(in the rows, 128 means zero)
Each path below is one point turned by a fixed rotation once a step. After each direction that follows a path, write how fast that rotation turns it, in degrees a step (0 if it stays still).
Each turn is a multiple of 5 degrees from 10 to 175, or 0.
Each row of a path follows its step; steps can be skipped.

step 0: [120 129 121 133 126 124 124 119 127 134 129 132 121 124 127 139 136 121
 128 132 128 121 111 127 130 128 129 147 147 122 128 136 131 134 129 127
 120 116 126 136 121 120 128 128 131 132 126 124 124 128 137 128 133 128
 121 139 130 118 130 129 114 130 118 121 132 130 134 128 126 133 119 130
 116 116 119 126 126 131 128 118]
step 5: [120 118 129 125 130 139 142 118 133 129 145 125 133 120 128 129 140 125
 134 118 131 130 123 115 131 131 124 145 136 133 118 130 128 133 127 123
 120 120 124 126 122 128 117 134 131 117 122 126 132 125 139 137 120 123
 120 134 128 124 129 126 124 128 123 128 115 125 125 123 133 134 123 126
 130 124 122 132 125 128 134 118]
step 7: [128 125 118 121 131 135 131 120 124 137 131 124 122 126 124 129 122 124
 138 135 128 119 100 121 126 116 133 136 130 126 131 135 130 140 131 132
 131 121 122 133 135 135 122 131 127 132 120 131 128 125 132 133 126 126
 130 143 137 117 128 123 122 131 130 126 132 143 118 132 132 135 129 127
 132 130 121 126 132 125 123 118]
step 11: [125 125 126 122 136 136 130 126 131 135 136 120 132 118 136 130 130 128
 121 123 133 115 109 120 125 130 138 142 129 139 124 129 128 129 139 129
 137 125 129 125 138 136 129 133 132 123 129 122 136 130 135 132 138 115
 128 142 124 120 130 124 118 127 120 126 125 136 120 130 130 139 119 137
 129 130 127 136 117 132 130 130]
step 18: [123 115 118 116 132 132 128 127 123 133 130 144 136 115 141 130 126 132
 131 129 136 127 114 112 136 125 137 143 132 130 123 140 121 134 130 124
 132 125 131 127 131 132 123 125 127 122 126 129 134 127 137 128 140 123
 133 121 130 119 138 125 133 129 131 131 128 124 129 128 129 137 132 138
 116 123 132 128 128 131 124 125]
step 21: [121 120 124 122 132 134 140 121 128 139 125 129 127 119 124 137 126 127
 119 124 132 128 114 119 123 128 140 148 138 128 125 130 118 138 124 119
 130 115 130 129 125 117 126 127 134 116 132 140 129 120 133 129 130 135
 135 127 129 131 138 131 124 121 127 116 127 126 133 123 132 126 131 123
 123 133 124 127 130 137 134 124]
step 23: [119 125 111 127 130 140 139 130 127 128 135 133 134 134 127 134 116 126
 119 131 133 124 111 122 129 123 134 130 131 130 128 128 125 132 130 137
 128 120 136 135 134 128 118 129 127 128 127 130 132 132 129 138 134 107
 121 133 134 121 133 113 124 133 130 126 129 121 142 122 134 135 125 128
 138 121 131 127 134 133 128 123]
step 25: [121 125 115 135 127 134 127 127 129 142 127 136 117 124 133 131 120 126
 127 123 130 122 113 128 131 123 134 155 142 124 125 133 126 129 131 126
 131 130 130 130 127 118 126 129 127 121 125 131 125 126 136 125 128 125
 124 129 122 133 130 131 129 119 132 128 138 137 140 119 122 131 122 141
 115 123 127 129 136 127 121 128]
step 27: [118 121 119 123 126 137 141 121 134 142 128 134 137 113 131 124 123 131
 121 124 124 132 119 124 123 131 129 139 136 129 127 132 121 122 133 124
 129 113 137 127 135 124 130 136 128 128 114 121 139 140 136 133 131 125
 128 127 123 130 135 128 122 134 132 123 117 128 137 126 134 132 116 120
 135 122 133 123 127 134 134 130]
Directions:
[129 129 130 126 130 127 127 131 131 129 127 128 128 130 130 128 128 124
 130 127 126 127 128 131 128 126 129 128 128 128 128 129 128 131 130 127
 126 127 127 130 127 129 129 129 128 127 130 128 130 127 128 129 128 128
 129 129 127 130 126 126 126 129 125 125 125 128 126 127 129 130 129 131
 128 130 129 128 128 128 130 126]
170
[128 129 129 128 128 129 128 129 130 130 127 126 130 128 127 126 127 128
 130 127 127 130 126 128 130 126 129 125 127 127 129 129 129 128 128 129
 128 129 126 129 129 129 128 126 128 128 127 128 127 125 130 126 127 126
 128 128 128 131 127 129 130 126 130 129 131 130 129 129 130 129 131 129
 125 126 130 126 131 130 125 127]
65
[131 129 129 131 128 129 129 129 129 123 127 130 128 127 129 126 128 128
 129 125 129 131 130 128 127 126 127 130 126 129 127 126 129 127 126 128
 128 127 130 129 129 126 127 132 130 127 126 130 125 128 129 130 126 127
 129 128 127 128 131 127 128 128 129 125 127 129 128 128 127 128 130 128
 127 128 127 127 128 128 128 128]
95
